In the data rows, zero lies at 7.5, halfway between 7 and 8.
Here are some points, one per row:
{ 5,  2,  9,  0, 10,  0,  7,  9,  8,  8,  8,  8, 10,  6,  9, 10,  7,  7,  9,  7,  8,  7,  7, 12,
  9,  5,  8,  7,  6,  9,  7, 12}
{ 7,  8,  8,  7, 10, 11,  2,  9,  5,  4,  8,  8,  4,  5,  8, 10,  7,  9,  4,  5,  6,  5,  1,  8,
  6,  7, 14, 10,  6,  5, 10,  9}
{ 6,  5,  5, 10, 11,  7,  3,  1,  9,  8,  7,  7,  7,  6,  9,  4,  6,  4,  5, 11,  5,  8,  9,  9,
 10,  6,  8,  7,  6,  8,  8,  6}
{ 7,  9,  9,  9,  5,  6,  3,  9, 11,  5,  7,  9,  8,  8,  5,  8,  7,  6, 12, 11, 12,  6, 10,  6,
  8, 14,  9, 12,  6,  9,  2,  6}
{ 9,  6,  8,  8,  6,  8,  9,  8,  9,  6,  5,  7, 11,  3,  2,  5,  6,  8, 11, 11,  3, 11,  5,  7,
  4, 11,  4, 10,  8,  7,  9,  5}
{ 9,  8,  3,  8,  9,  8,  7, 15,  9, 11,  7,  6,  9,  9,  7,  1,  5,  7,  9, 10,  7,  5,  6,  8,
 10,  7,  6, 10, 10,  7,  8,  9}
{ 6,  7, 10,  7,  9,  5, 12,  8, 10,  9,  7,  7,  3, 14, 11,  9,  7,  8,  6,  8,  7,  7,  7,  4,
  5,  8,  7,  4,  9, 10,  8,  3}
{ 7, 12,  9,  8, 10,  7, 10,  6,  8, 12,  8,  3,  6,  9,  6,  7,  6,  4,  5,  5,  7,  7,  8, 12,
  4, 12,  8, 10,  6,  8, 10,  7}
{ 5, 11,  8,  8,  9,  6,  3, 10,  6, 10, 11,  5,  6, 11,  8,  9,  8,  7,  7,  7,  5,  8, 10,  9,
  6,  8,  8,  5,  9,  9,  3,  4}
{14, 11,  7,  1,  6, 10, 11,  7,  9,  6,  7, 10,  4,  9, 10,  9,  2,  7, 10,  7,  5, 10, 11,  5,
  5,  6, 10,  7,  8,  7,  8,  8}
{ 8,  4,  6,  6,  4,  8,  4,  6,  2,  5,  2,  9,  8, 11,  9,  7, 10, 11, 10, 10,  9,  7,  7,  8,
  6, 10,  5, 11, 11,  9, 11,  5}
{10,  7,  7,  9,  4,  5, 10,  6,  6, 13,  9,  5,  4,  5,  8,  6, 10, 14,  7, 11,  7,  5,  7,  6,
  5,  5,  6, 11,  0,  6,  4,  8}
{ 5,  8,  3, 10,  8,  9,  9,  6, 10,  8,  7, 14,  9,  6,  8,  8,  7, 11, 10,  7,  7,  0,  9,  6,
  7,  5,  4, 10,  8,  9,  7, 10}
{ 7,  7,  7,  7,  9,  7,  9,  8, 12,  8,  9,  9, 12, 14,  8,  8,  9,  4,  8,  3,  5,  4,  8, 10,
  3,  8,  9,  9,  6,  4, 10,  6}
{ 4,  9,  8,  7,  5,  6,  5,  9,  6,  8, 11,  9,  9,  2, 10,  3,  7, 10,  5,  8,  9,  5, 13,  7,
  9,  5, 10,  4,  9,  3, 11,  3}
{10, 11, 11,  6, 11,  8,  8,  5,  7,  3, 12,  5, 11,  9, 14,  7,  8, 10, 13,  7,  4,  9, 10,  8,
  4,  9,  7,  9,  7,  7,  4,  8}
{ 8,  6, 11,  7,  9,  8,  9,  2,  5, 11,  7,  8,  6, 10,  9,  9,  3,  5, 11,  8,  2,  6,  9,  7,
 15,  9,  9,  8, 10,  4,  9,  8}
{ 4,  5,  4,  4,  9, 11,  8,  5,  6,  8,  7,  8,  9,  7,  4,  3,  7, 13,  6,  1,  7, 10, 11,  9,
  8,  8,  7,  7,  7, 11,  6,  6}
{13,  6,  4,  8,  6,  6,  7,  7,  7, 13, 10,  7,  7,  7,  8, 11,  4,  5,  9,  3, 11, 10,  8,  9,
  9,  5,  8, 12,  8, 10,  8,  1}
{11,  5,  2,  7,  6,  8,  7,  7,  9,  7,  5,  4,  7,  7, 11,  6, 11,  6,  6,  5, 11,  7, 10,  7,
  8, 13,  7,  6,  9,  8,  6, 11}
{ 5, 11,  5,  8, 12,  7, 10,  7,  9,  4, 11,  6,  5,  4, 11,  7,  5,  7, 10,  8, 11,  8,  6,  6,
 10,  7,  7,  7,  7, 11, 12,  8}
{ 5,  5,  7,  9,  7, 12,  6,  8,  6,  9,  9,  6, 10,  8,  3,  8,  6, 10, 10,  8,  8,  8,  9,  6,
  8,  5,  9,  2,  6, 10,  8, 11}
{10,  8,  4,  6, 11,  8,  8,  6,  6,  7,  6,  5, 11,  8,  5, 11, 10,  5, 10, 12, 11,  7,  9,  8,
  5,  4,  9,  2,  6,  2, 10,  5}
{ 9,  7, 11,  6,  8,  8, 11,  7,  7,  5,  9,  7, 12,  7,  7,  8,  4,  9,  0, 11,  8,  5,  8,  5,
  9, 10,  4, 10, 12,  6,  5,  7}
{ 7,  6, 11,  7, 12,  9,  5, 10,  6, 10,  7,  4,  9,  8, 11,  6, 11,  7,  8,  7,  5, 11,  8,  3,
  7,  3,  9, 12,  6,  6, 10,  7}
{13, 11, 12,  8,  6,  6,  5,  8,  8,  8,  9, 11, 10,  5,  3, 10, 14,  9,  7,  5,  6,  4,  8,  5,
 10, 10,  8,  8,  6, 14, 10,  7}
{ 7,  7,  8,  3,  7, 12, 10,  9,  6,  7,  8,  7,  2,  9, 10,  6, 10,  5,  7, 11,  7,  7,  5,  8,
  8,  8, 11,  8,  8, 11,  8,  7}
{ 5,  6,  9,  7,  5,  9,  8,  9,  2,  8,  9,  9,  6,  9,  5,  2,  4,  7,  6,  8, 10,  8,  6, 12,
  5,  7,  9,  5,  6,  9,  7,  9}
{11,  7, 12, 14, 10,  8, 12, 13,  5,  0,  4, 13,  6,  6,  7, 11, 12,  5,  4,  8,  8,  9, 14, 14,
 13,  7,  4, 10,  0, 10,  8,  6}
{ 8, 12,  9,  6,  9, 12,  5,  4,  6,  8,  6,  5,  9,  9,  8, 10,  6,  8,  8,  7, 10,  5,  5, 11,
 11,  7,  5,  7,  5,  7,  6,  7}
{ 8,  9, 15, 10,  7,  8, 10,  9,  7, 11,  0,  4,  9,  6, 10,  9,  5,  8, 10,  4, 10,  4,  7,  8,
  5,  5,  9,  4,  9,  8,  5,  7}
{10,  4,  6,  7,  8,  8,  7,  9,  9,  7, 11,  4,  9,  4,  8,  9,  6,  8,  7,  7,  8,  9,  3,  8,
 11,  8,  6,  5,  8,  8,  8,  4}
{ 8,  1, 11,  9, 13, 11,  6,  7, 11, 11, 10, 12,  6,  5,  8,  8,  6,  6,  7,  8, 14,  9,  8,  6,
  3, 10, 10,  6,  8,  8,  6, 10}
{ 4,  9, 10,  7,  4,  9,  6,  7, 15,  7,  7,  4,  4,  7,  8, 11,  7,  8,  8,  9,  6, 10, 11, 13,
  5,  4,  6, 10, 12,  8, 12,  6}
{ 6,  7,  3, 11,  9,  7,  8,  8,  7,  7,  9, 10,  6,  7,  8, 11, 10, 11,  8,  7,  6, 10,  4, 12,
  8,  6, 11,  6, 13,  3,  3,  6}
{ 6,  3,  7, 12,  5,  7,  5,  9,  6,  3, 11,  5,  6,  8,  9,  7,  4,  7,  9,  3,  6,  9,  4,  3,
  8,  6,  3,  6,  6,  6,  9,  8}
{ 8,  6,  7,  6,  3,  9,  8,  9, 11,  9,  9,  6,  6,  9,  5,  8, 10, 12,  7,  6,  9,  8,  9,  8,
 11, 10,  5,  5,  7,  1,  9, 13}
{ 6,  7,  8,  7,  6,  8, 10, 10,  3,  7,  7, 10,  6,  5,  3, 13, 12,  0,  8,  6,  5,  5, 12,  3,
  7,  9,  4,  8,  8,  8,  6,  7}
{ 5,  6,  5, 10,  7,  7,  9,  5,  8,  8,  6,  4,  7,  6,  8,  6, 11,  7,  7,  9,  6,  5,  5,  7,
  8,  9,  6,  4,  9, 12,  6,  9}
{ 4, 11,  5,  9,  5,  7,  7,  7,  4, 13,  7, 11, 12,  4, 12,  9,  9,  8,  7, 10,  6, 14,  6,  7,
  8, 11,  8,  7,  9,  8,  9, 12}
{ 7,  8,  9, 11,  7,  5,  8,  7,  8,  7,  4,  8, 10, 12,  5,  5,  8, 10,  7,  5, 11, 11, 10,  4,
 11,  8, 11, 12, 10,  7,  7, 10}
{ 2,  9,  5,  5,  4, 10,  9,  7, 12,  6,  6,  8, 11,  7,  9,  7,  9,  4,  6,  9,  8, 10,  3,  4,
 10,  3,  9,  8,  3,  7,  2,  6}
{10,  7,  7, 11,  1,  7,  8,  5,  5,  6, 13,  7, 11, 11,  8,  7,  8,  5,  7, 10,  9,  6,  6,  9,
  5,  3,  8,  7,  9, 11,  9, 13}
{10,  8,  6, 10,  8,  3,  5,  9,  8,  5,  3,  6,  7,  9,  3, 12,  4, 11,  4, 10,  3,  8, 10,  4,
  6,  8, 10,  7,  5, 10,  7,  9}
{ 3,  8,  5,  8,  4,  3, 10,  7,  5,  5,  7,  7,  7,  6,  6,  7,  6,  8,  7,  5,  9,  6,  7,  5,
  5, 12,  9,  8,  5,  5, 10,  8}
{11,  9, 10,  7,  6,  6,  4,  6, 10,  9,  4, 14,  7,  8, 11,  4,  7,  5,  6,  5,  5,  9,  5,  9,
  6,  8,  6,  1,  6,  6,  8,  5}
{ 8,  9, 10,  8, 11,  6, 13,  5, 10,  7, 10,  8,  7,  8,  3,  4, 11,  9, 10,  8,  8, 10,  3,  8,
 11,  7, 12,  6,  9,  6,  9,  5}
{ 9,  8,  6,  7,  7,  6,  6,  4,  8,  5,  6,  6,  5,  2,  5,  4,  9,  5,  6,  4,  6,  7,  7,  8,
  7,  4,  7, 10, 12,  6,  3, 11}
{ 6, 12,  7,  5, 10,  5,  5,  7,  6,  8,  8, 10,  3, 10,  4,  6,  7,  7,  7,  9, 12, 11,  5,  5,
  6,  6,  0,  8,  9,  6,  7, 10}
These points spread out most along one direction. Take the direction at right angles to it along which they spread out most. Then take the direction at right angles to both along which they spread out most. Go by this last direction. For each point below, how far along it does it lie, from 0 to 99? The average is 50, and the first point in the table lies past the average. One standard deviation of the points above along it is 16.
{13, 11, 12,  8,  6,  6,  5,  8,  8,  8,  9, 11, 10,  5,  3, 10, 14,  9,  7,  5,  6,  4,  8,  5,
 10, 10,  8,  8,  6, 14, 10,  7} 51
{ 7,  7,  8,  3,  7, 12, 10,  9,  6,  7,  8,  7,  2,  9, 10,  6, 10,  5,  7, 11,  7,  7,  5,  8,
  8,  8, 11,  8,  8, 11,  8,  7} 60
{ 7, 12,  9,  8, 10,  7, 10,  6,  8, 12,  8,  3,  6,  9,  6,  7,  6,  4,  5,  5,  7,  7,  8, 12,
  4, 12,  8, 10,  6,  8, 10,  7} 36
{10,  8,  6, 10,  8,  3,  5,  9,  8,  5,  3,  6,  7,  9,  3, 12,  4, 11,  4, 10,  3,  8, 10,  4,
  6,  8, 10,  7,  5, 10,  7,  9} 33
{ 6,  7, 10,  7,  9,  5, 12,  8, 10,  9,  7,  7,  3, 14, 11,  9,  7,  8,  6,  8,  7,  7,  7,  4,
  5,  8,  7,  4,  9, 10,  8,  3} 33
{ 8,  1, 11,  9, 13, 11,  6,  7, 11, 11, 10, 12,  6,  5,  8,  8,  6,  6,  7,  8, 14,  9,  8,  6,
  3, 10, 10,  6,  8,  8,  6, 10} 63
{ 4, 11,  5,  9,  5,  7,  7,  7,  4, 13,  7, 11, 12,  4, 12,  9,  9,  8,  7, 10,  6, 14,  6,  7,
  8, 11,  8,  7,  9,  8,  9, 12} 48
{10,  7,  7,  9,  4,  5, 10,  6,  6, 13,  9,  5,  4,  5,  8,  6, 10, 14,  7, 11,  7,  5,  7,  6,
  5,  5,  6, 11,  0,  6,  4,  8} 40
{11,  5,  2,  7,  6,  8,  7,  7,  9,  7,  5,  4,  7,  7, 11,  6, 11,  6,  6,  5, 11,  7, 10,  7,
  8, 13,  7,  6,  9,  8,  6, 11} 38
{11,  7, 12, 14, 10,  8, 12, 13,  5,  0,  4, 13,  6,  6,  7, 11, 12,  5,  4,  8,  8,  9, 14, 14,
 13,  7,  4, 10,  0, 10,  8,  6} 99
{ 9,  7, 11,  6,  8,  8, 11,  7,  7,  5,  9,  7, 12,  7,  7,  8,  4,  9,  0, 11,  8,  5,  8,  5,
  9, 10,  4, 10, 12,  6,  5,  7} 35
{ 8, 12,  9,  6,  9, 12,  5,  4,  6,  8,  6,  5,  9,  9,  8, 10,  6,  8,  8,  7, 10,  5,  5, 11,
 11,  7,  5,  7,  5,  7,  6,  7} 57
{ 5, 11,  8,  8,  9,  6,  3, 10,  6, 10, 11,  5,  6, 11,  8,  9,  8,  7,  7,  7,  5,  8, 10,  9,
  6,  8,  8,  5,  9,  9,  3,  4} 45
